In the data rows, the value 128 means zero.
Here are some points:
[141 132 131 129 133 127 110 129 132 133 127 121 124 130 126 119 136 138
 133 171 160 106 216 167  87  97 179 176 129  70 255]
[151 122 116 119 124 141  87 108 131 133 128 128 126 129 131 126 149 102
 110  82 111 187 123 130 179 126 123 126  98 192 103]
[126 135 126 106 116 165 104 125 108 125 128 160 148 121 142 161 125 116
 133 122 125 139 174 127 114 139 152 167 151 113 167]
[163 117 104  50 100 182 108  93  63 148 102 194 112   0 120  51 190 100
 163  35 103 154 103 102 195  88   0  95  63 255 148]
[129 138 135 128 132 129 121 130 117 118  99 119 121 152 127  99 167 109
 136 103 101 175 123  89 135 126 127 124 131 132 120]
[118 144 137 129 134 116 129 142 186 117  99 111 129 138 120  95 136 120
 132  50  88 148 124 125 135 128 134 125 121 120 126]
[112 130 141 150 152 100 132 116 162 127 100 130 122 151 125 121 133 135
 123 110 115 138 125 118 121 123 130 129 133 127 135]
[162 131  33  89 109 214 150 177  60 128 220 255 153  67 236 200 106 123
 112  61 130 166 123 114 128 117 132  60 107 101 129]
[174 110 125  79 121 166 109 117  99 131 167 153 147 141 156 152  95  97
 154 255 180 139 187 145 149 118  92  96 100 164 111]
[ 83 131 137 137 125  96 202 153 128 128 125 126 128 130 115 125 127 115
  68 107  81 255  79  76 129 123 162 135 132 105 186]
[178 119 107  78 129 137 126 110 169 162 189  77 141  62 138 214 140 133
 124 137 135 122 124 133 165 124 119 110 124 139 126]
[255  97  68  44  74 255 172   0  36 142 130 157 152 128 126 146 117 135
 128 146 172 105 118 108 132 128 131 125 130 131 107]
[129 136 133 135 131 109 117 130 151 125 127 150 128 152 139  97 206 120
  91  68 143 217 134  30 134 133 130 132 125 123 118]
[ 97 136 154 149 133  92 131 141 136 127 130 116 124 129 121 129 255 124
  33   0 130 249 111  19 134 123 127 104 129 135 152]
[163 129 184 166 137  94 141 163 162 126 131 114 124 142 114 122 147 104
 120 127 126 124 125 127   0 126 174  83 129 114 226]
[144 126 128 124 113 134 132 128 151 131 105 127 106 164 115 156 177 121
  88 117 110 149  91 112 155 121  79 104  80 200 140]
[ 56 180 239 221 143 142 131 150 134 127 125 132 118 142 132 123  83 139
 123 134 135  78 128 145  16 180 150 197 147  22 140]
[131 133 128 128 133 133 108 128  55 136 144 150 144  77 195 173  75 107
 137 146 139 115 192 139  95 126 153 174 159 105 164]
[100 132 131 130 129 120 164 121 144 131  92 101 122 150 132 125 197 127
 112  88  95 240  96  97 134 124 138 100 120 118 114]
[146 115 137 123 119 114 120 124 140 145 133  61 116 120 140 101 145 151
 156 129 127  91 119 136 152 120  94 124 119 157 119]
[163 119 107  68 108 130 132 132 125 128 130 127 126 126 129 126 110 179
 158 148 113  97 150 120 199 127 127  95 119 154 119]
[100 133 155 129 130 111 145 161 117 129 144 128 124 117 128 128 178 109
  66  83 144 108 100 108 143 129 103 137 133 158 112]
[130 135 120 112 124 154 116 107  85 131 153 177 146  70 130 147 117 101
 115 128 129 130 141 128  76 133 129 141 155 107 144]
Here are 14 more points, each followed by its number:
[105 135 165 160 134   8 130 151 153 104 107 100 115 173 132  96 100 135
 160 221 134  55 129 163 122 150 141 234 156 213 129] 0
[ 77 130 171 163 115  53 128 144 159 118  95  68 107 111 130 109 127 128
 124 104 127 126 133 140  99 135 161 143 145 102 125] 1
[ 79 125 148 135 129  31 172 158 148 125 121 113 120 153  87 139 140 120
 112 113 124 214 103 101 115 125 135 123 136 119 118] 2
[145 126 127 103 144 146 126  89  93 144 179 141 149  66 101 112 123 120
 165 134 146 104  76 145 197 125 106 105 114 155 125] 3
[131 126 121 122 126 146 110 126 129 128  87  79  89 128  86 109 120 132
 169 182 148 105 187 147 118 115 112  96 114 178 113] 4
[110  71 106  66 127 216 101 102 143 115 174 156 143 116 136 133 158 195
 157 203 142  37 132 170 171 168 130 125 133 126 125] 5
[108 130 121 127 125 135 100 117  75 130 184 207 173 111 178 185 145 119
 120 104 123 126 124  98 234 127 104 121 121 127 128] 6
[174 130 114 126 120 134 125 123 125 127 123 126 125 129 130 122 148 161
 174 148 176 174 181 160 106 126 120 109 128 122 126] 7
[159 125  98 139 121 162 119 151 125 129 137 133 126 126 134 125  95 136
 143 174 146  91 105 197  39 140 107 145 149  73 101] 8
[136 125 123 121 124 135 116 125  76 124 138 156 124  95 130 142 132 111
 101 120 120 112 150 130  93 126 155 185 161  97 107] 9
[108  96 111  78  99 127 129 132 125 129 128 126 126 128 129 124 113 197
 178 177 149 102 124 125 140 139 140 145 150 130 123] 10
[127 133 135 143 131 129 126 129 140 118 129 115 127 137 132 122 125 128
 144 125 123 112 126 137 128 125 144 128 142 120 125] 11
[ 99 136 153 255 160  14 101 138 144 108 117  46 115 179 138  90  68 163
 148 201 134  97 130 155 131 184 120  70 137  69  85] 12
[120 130 139 139 133 104 133 145 174 116  72 115 104 167  76 119 128 128
 183 136 130  99 161 134 141 143 136 128 136 117 130] 13
Which three of these numbered points are nearest to each point below, looking only along the 3 directions in which the first points spread most? Their numbers follow each, nearest first.
[131   5  10  86  60 196 153 154 128 243 224 195 148 105  41 167 151 192
 185 190 163 149  82 135 181  91  93  95  96 132 148] > 3 6 5
[196 149 129 101 116 154 114 109  65 124 146 164 155 101 144 148 120 102
 116 121 127 135 138 129  95 114 135 162 136 108 145] > 9 7 6
[ 99 150 143 255 154  17 157 177 157 127 118  89 131 166 135  97  99 138
 127 204 141 113 131 169  91 142 156 226 129 136 153] > 12 1 0
[154 100 121  72 139 153 115 102 145  94 100 127 125 181 122 107 100 221
 255 153 180 116 123 182 171 115 117 116 128 115 111] > 4 10 5
[134 129 128 123 130 134 113 128 152 169  84  41 132 162 133 106 127 157
 141 132 128 111 126 130 155 128 121  96 128 158 112] > 4 13 11
[ 75 130 133 140 123 140 127 128 131 126 129 125 122 129 131 122  73 162
 153 195 180 108 123 189 117 115 156 144 137  65 122] > 8 10 11
[ 43 124 156 145 164  88 178 156 142 127 113 127 123 129  63 127 189 113
  91  83 113 194 100  87 131 112 129 115 128 126 148] > 2 1 11
Here are 14 other points, each followed by its number:
[121 126 143 136 139  99 135 155 163 139 116 133 110 146  95 108 144 124
 114  92  82 146 127 126 144 122 126  91 124 130 131] 0
[131 132 145 128 127 115 139 132 163 136 100 119 113 144  97 119 179 132
 110   0  83 200   6   1 251 124  61 107  97 101  45] 1
[127 126 106  70 105 137 138 114 121 133 128 130 129 112 138 127  71 137
 168 218 187  47  99 132 134 188 166 131 133 113 107] 2
[ 67 161 180 255 141  87 132 109 129 126 109  85 114 146 131 127 133 134
 123 150 133 116 136 167   0 129 189 124 132 181 139] 3
[132 114  61   0 119  80 112 103 128 146 158 190 149  89 170 173 131 130
 129 155 143 108 135 163 159 127 131 107 124 146 123] 4
[ 45 133 190 218 110  21 116 174 186 124 114 122 118 140 129 103  90 131
 156 139 126  66 125 119  50 164 203 221 184  81 115] 5
[187 128  87 110 157 156 123 111  48 136 126 197 152 101 223 255 126 118
 115 112 111 165 126 105 143 124 123 134 120 148 114] 6
[134 137 131 127 131 127 120 128 143 103 130  94  81 171 132  95 141 130
 124 116 122 128 121 132 132 128 127 120 127 133 113] 7
[130 133 130 138 131 108 129 120 149 126 125 118 132 136 130 130  31 134
 174 182 139  86 136 203  50 155 166 126 148  84 132] 8
[106 133 132 133 134 116 115 133 139 126 118  94 125 208 132 118 133 130
 116  87 112 128 129 121 137 133 144 127 129 124 119] 9
[106 126 123 144 145 121 131 127 131 110 119  86 120 123  89  97 100 133
 162 152 138 101 196 154 129 133 129 132 132 116 132] 10
[117 128 127 112 121 115 113 117 104 127 133 136 127 112 145 133   0 131
 131 147 166  94 202 130  83 127 149 159 161 101  88] 11
[ 89 126 138 195 134 176 129 144 142 134 122 127 121 137 119 126  47  95
 134 131 123 119 177 135   0 107 162 160 160 140 222] 12
[127 129 142 160 166 105 161 168 143 126 114 115 122 167 141 116 114 111
 138 186 114  74 160 127  92 120 174 147 166 128 231] 13
The same question for these:
[141 133 129 125 129 128 116 129 145 125 107 118 131 166  83 123  83 124
 133 189 126  91 167 140 101 124 133 113 121 141 118] > 10 2 13
[121 142 146 128 147 140 126 128 162  96 105  72  79 255 103  99 111 152
 125 139 132  71 173 134 141 123 130 124 128 117 127] > 10 7 13
[128 126 128 126 125 123 131 134 133 130 125 125 127 131 138 121 189 107
 134   9  96 158   0  85 107 127  91  44  99 125  47] > 1 0 9
[128 126 127 131 136 130 127 127  34 135 149 171 156  97 159 139  32 116
 138 160 136  92 177 156  88 121 163 132 128 117 199] > 11 2 8
[133 125 129 129 127 127 121 127 162  20  62  81 126 106 143 125 120 156
 119 132 124 109 123 124 168 129 114 135 121 132 129] > 7 9 0
[120 131 135 110 125 158 115 114 105 130  88 229 168  87 171 165 128 126
 122 131 130 131  97 130 137 125 133 134 134 119 132] > 6 4 11
[170 134 115 134 120 152 139 121 103 133 185 150 162  41 184 169 189 102
  78  57  55 245 102  60 215 128  59  51  42 168   0] > 1 6 4
